128 stands for zero in the data rows.
Here are some points, one per row:
[143 128 149  91 134 116 127 134 255 176 131 117 137 120 135 103  87 123
  97  98 122  77 110  96 114 122  96 116  84 137 123 116 101 118 121 123
 147 123 109 164  94 126  99 121 161 116 118 113 132 113  91 107]
[108 125  57 127 156 100 140 154 139 108 112  91  94  99 114 106 185 109
 112 106 122 111 101 103  93  89 110 149 103 115  96 154 148  89 115  93
 157 135 159 214  79 112 111 115 100 111 120 161  95 100 111 179]
[ 98  73 112 111 124 100 135 103  81 144 106 134 112 122  98 109 114 117
 131 114 133 127  84  81 176 113 111 126 148 126 114 162 145  94 101 119
 121  95  80 147 121 133 120 119 196 121 159 165 163 128 125 125]
[ 99  99 133 138 165  97 140 139  80 137 121 144 138 113 124 101  94 102
 140 113 140 112 104  89 167 105  92 124 150 103  92 143 144 122  98 126
  91 110  65  88 127 120 224 122 154 117  92 119 110 111 127 120]
[143 117  98 106 112 164 126 128 108 110 120 123 131 232  83 122 117 118
 122  99 118 122 141 148 114 105 132 127 112 180 214 123 136 243 174 119
 117 205 131 117 200 142 101 148 121 151 118 116 102 123 204 126]
[110 126 110 166 153 102 148 175 114 167 172 139 115 142 115 116 237 117
 119 117 161 191 173 113 124 127 119 160  92 110 116 142 123 108 102 106
  77 116  59 103 116 124 200 118 121 118 235 213 132 115 108 189]
[ 99 162 144 127 134 180 131 120 109 106  88 113 137 106 126 154 104 132
 173  85 133 136 115 118 162 163 140 131  80 118 138 128 140  84 125 129
  96  78  84  78  94 106 107 144 148 128 114  98  83 109  84  93]
[107 103 173 141 161 121 122 113 139 123 123 110 130 165 142 147 118 140
 119  93 105 107  93  94 106 113 144 138 111 135 123 114 112  96 135 133
 218 105  86 176  93 142 156 136 128 122 116 109 119 106 104  90]
[100  90 154 124 146  99 138 126 118 152 149 126 116 103 101 132 154 122
 156 123 135 118 111  79 158 109 105 124 129 105  95 140 141 125  95 138
 217 140  96  82  98 106  54 110 135 114 128 126 104 115 118  99]
[140 103 114 109 110  84 116 116 134  93 108  98 126 120 121 106 116 134
 148 130 137 127 106 158 108 140 133 103  82 119 112 111 117 100  93 117
 195 117 130 189 111 139 143 128 200 127 124  91 104 120  94 129]
[124 255 106 115 108 115 115 107 104  76 162 166 135 173 131 117 113 132
 126 143 115 127  88  92  92 109 148 126 127 134 156 115 106 111 126 129
 128 196 163 107 241 136 114 149 114 146 114 140 151 165 223 109]
[112 195 106  94 113 111 127 133 104 117 120  80 111 229  80 131 116 132
 119 237 120 119 157 174 103 134 122 129  90 157 159 114 125 125 137 111
  97 178 173  98 109 159 111 151 104 121 112 120 193 124 255 110]
[ 98 138  74 129 154 104 136 143 149 161 176 169 109 101  96 101 134 121
 125 173 172 235 218 108 119 118 126 194 111 120 110 142 144 106 117 106
 147 113 132 255 106 114 112 120  97 115 114 148 109 111 106 124]
[ 94 143 162 239 136 116 120 126 101 131  97  86 131  91 121 102  95 102
 132  93 133 113  97 119 177 175 120 115 136 104 112 125 163 136 125 119
 114  99 147  82 137  92 127 122 151 134 121 118 147 124  99 111]
[110 128 109 134 111 103 119 120  94 195 124  97 162 134 184 158 123 118
 158  85 124  94 109 118 212 205 141 130 180 112 135 117 117 105  78 121
 125 102 140 105 124  97 129 117 132 128  97 105 107 124 114 125]
[144 148 144 126 110 154 126 119 221 111 123 114 136  68  90 168 119 130
 141 100 125 129  93 236 173 185 158 100 218 120 169 137 122 121 152 163
 176 117 125 111 113 108 157 137 118 154 119 131 157 147 114 112]
[162 202 128 118 107 151 122 125 139 108  98 107 107 128 146 138 129 138
 120 158 109 114 186 139 127 103 161 138  81 137 130 121 118 158 143 122
 128 151  93 111 218 131 109 132 110 141 118 115 161 166 255 150]
[145 145  75 116  88 142 111 117 125  77 155 134 129  59 102 136  97 132
 100 110  99 114 126 115  66 107 199 116 176 127 160 107 109 185 117 117
  80  96 100  67 126 132  81 139  80 155 117 117 162 169 150 114]
[102  90 124 142 150 104 133 120 133 114 112 149 127 151 155 122 147 116
 135  96 116 156 128 139 153  83  81  69  92  96 105 125 115  91  85 113
 128 108  91 169 119 129  82 112 118 118 105 121 128 108 102  88]
[227 113 101 126 117 149 119 113  83 108 120 108 117 241 160 126 110 156
 105 255 123 108 146 167 112  94 122 122 126 179 127 118 114 162 204 140
 108 183 100  81  74 121 104 133 122 135 108 118 149 157  99 108]
[165  93 248  78 112 119 118 113  66 115 125 114 160 102 140 123 121 146
 118  94 116  98 111 200  88 173 138 132 132 163 117 117 111 139 181 166
  81 136 127 169 105 136  96 117 130 131 108 104 114 134  98 119]
[110 103  89 173 125 108 145 141  99 222 160 119  97 100  77 112 164 123
 110 114 139 116  88  99 174  79 108 123 101 103  90 142 160  99 110 122
  80  98 156  87 164 133 205 110  98 113 134  82  94 117 115 149]
[188  37 103 102 129 205 120 124  86 127 128 113 153  83 189 163 120 151
 140 156 116 118 113 170 111 133 127 129 100 192 150 118 120 180 193 162
 125 251 149 102 154 154 123 138 122 135 117 127 188 154 122 104]
[104 112 130  69 102 106 120 114 175 110  98  92 139 122 163 139 100 143
 122 112 153 160  89 112 117 146 116 123  85 104 116 121 109 147 185 159
 183  79 114  98  83 131 118 133 121 117 116 110  97 125  91 106]
[153 181 143 131 133 204 129 130  83 105 110 109 122  70 160 150 128 127
 113 131 118 128 127 146  79 122 136 108 255 134 176 121 118 154 126 127
 142 121 110 107 239 169 110 135 113 133 120 100 139 141 128 156]
[111 149 118 124 147 114 143 157 119  93 167 170 119 126 116 119 144 120
 115 112 134 170 255 100 118 109 114 185 118 105 104 135 135 109 109 121
 144 103 255 206 101 125 185 123 125 117 193 255 104 118  95 151]
[191 116 229 107 118 164 124 118 102 118 113 112 147 138 167 158 116 163
 136 221 142 105  68 104 119 134 133  90  97 135 146 126 117 180 130 158
  84 141 160 224  87 142 120 133 131 135 125 111 114 138  81 108]
[113  90 156 168 125 164 124 116 255 104 113 126 157 117 149 136 126 130
 164 128 115 112 114 172 120 199 166 126 255 128 116 124 148 115 116 137
  88 118 125  92 174 134 134 130 140 144 117 111 126 137 123 133]
[114 132 122 179 134 114 142 168 107 203 179 255 117 159 126 117 183 117
 114 110 139 171 156 120 131 116 114 159 102 116 113 155 156 111 118 115
 118  99 222  63 103 117 181 120 120 116 233 142 125 112 129 255]
Along one direction, these points spread out more than along any other. Take the direction at right angles to it along which they spread out most. Then take the direction at right angles to both along which they spread out most. Go by this last direction. How far along it is each point below, from 0 to 99? The average is 50, and the first point in the table lies past the average. One standard deviation of the points above along it is 16.
[162 202 128 118 107 151 122 125 139 108  98 107 107 128 146 138 129 138
 120 158 109 114 186 139 127 103 161 138  81 137 130 121 118 158 143 122
 128 151  93 111 218 131 109 132 110 141 118 115 161 166 255 150] 41
[110 103  89 173 125 108 145 141  99 222 160 119  97 100  77 112 164 123
 110 114 139 116  88  99 174  79 108 123 101 103  90 142 160  99 110 122
  80  98 156  87 164 133 205 110  98 113 134  82  94 117 115 149] 33
[100  90 154 124 146  99 138 126 118 152 149 126 116 103 101 132 154 122
 156 123 135 118 111  79 158 109 105 124 129 105  95 140 141 125  95 138
 217 140  96  82  98 106  54 110 135 114 128 126 104 115 118  99] 53
[111 149 118 124 147 114 143 157 119  93 167 170 119 126 116 119 144 120
 115 112 134 170 255 100 118 109 114 185 118 105 104 135 135 109 109 121
 144 103 255 206 101 125 185 123 125 117 193 255 104 118  95 151] 61
[112 195 106  94 113 111 127 133 104 117 120  80 111 229  80 131 116 132
 119 237 120 119 157 174 103 134 122 129  90 157 159 114 125 125 137 111
  97 178 173  98 109 159 111 151 104 121 112 120 193 124 255 110] 58
[124 255 106 115 108 115 115 107 104  76 162 166 135 173 131 117 113 132
 126 143 115 127  88  92  92 109 148 126 127 134 156 115 106 111 126 129
 128 196 163 107 241 136 114 149 114 146 114 140 151 165 223 109] 37
[144 148 144 126 110 154 126 119 221 111 123 114 136  68  90 168 119 130
 141 100 125 129  93 236 173 185 158 100 218 120 169 137 122 121 152 163
 176 117 125 111 113 108 157 137 118 154 119 131 157 147 114 112] 31
[227 113 101 126 117 149 119 113  83 108 120 108 117 241 160 126 110 156
 105 255 123 108 146 167 112  94 122 122 126 179 127 118 114 162 204 140
 108 183 100  81  74 121 104 133 122 135 108 118 149 157  99 108] 73
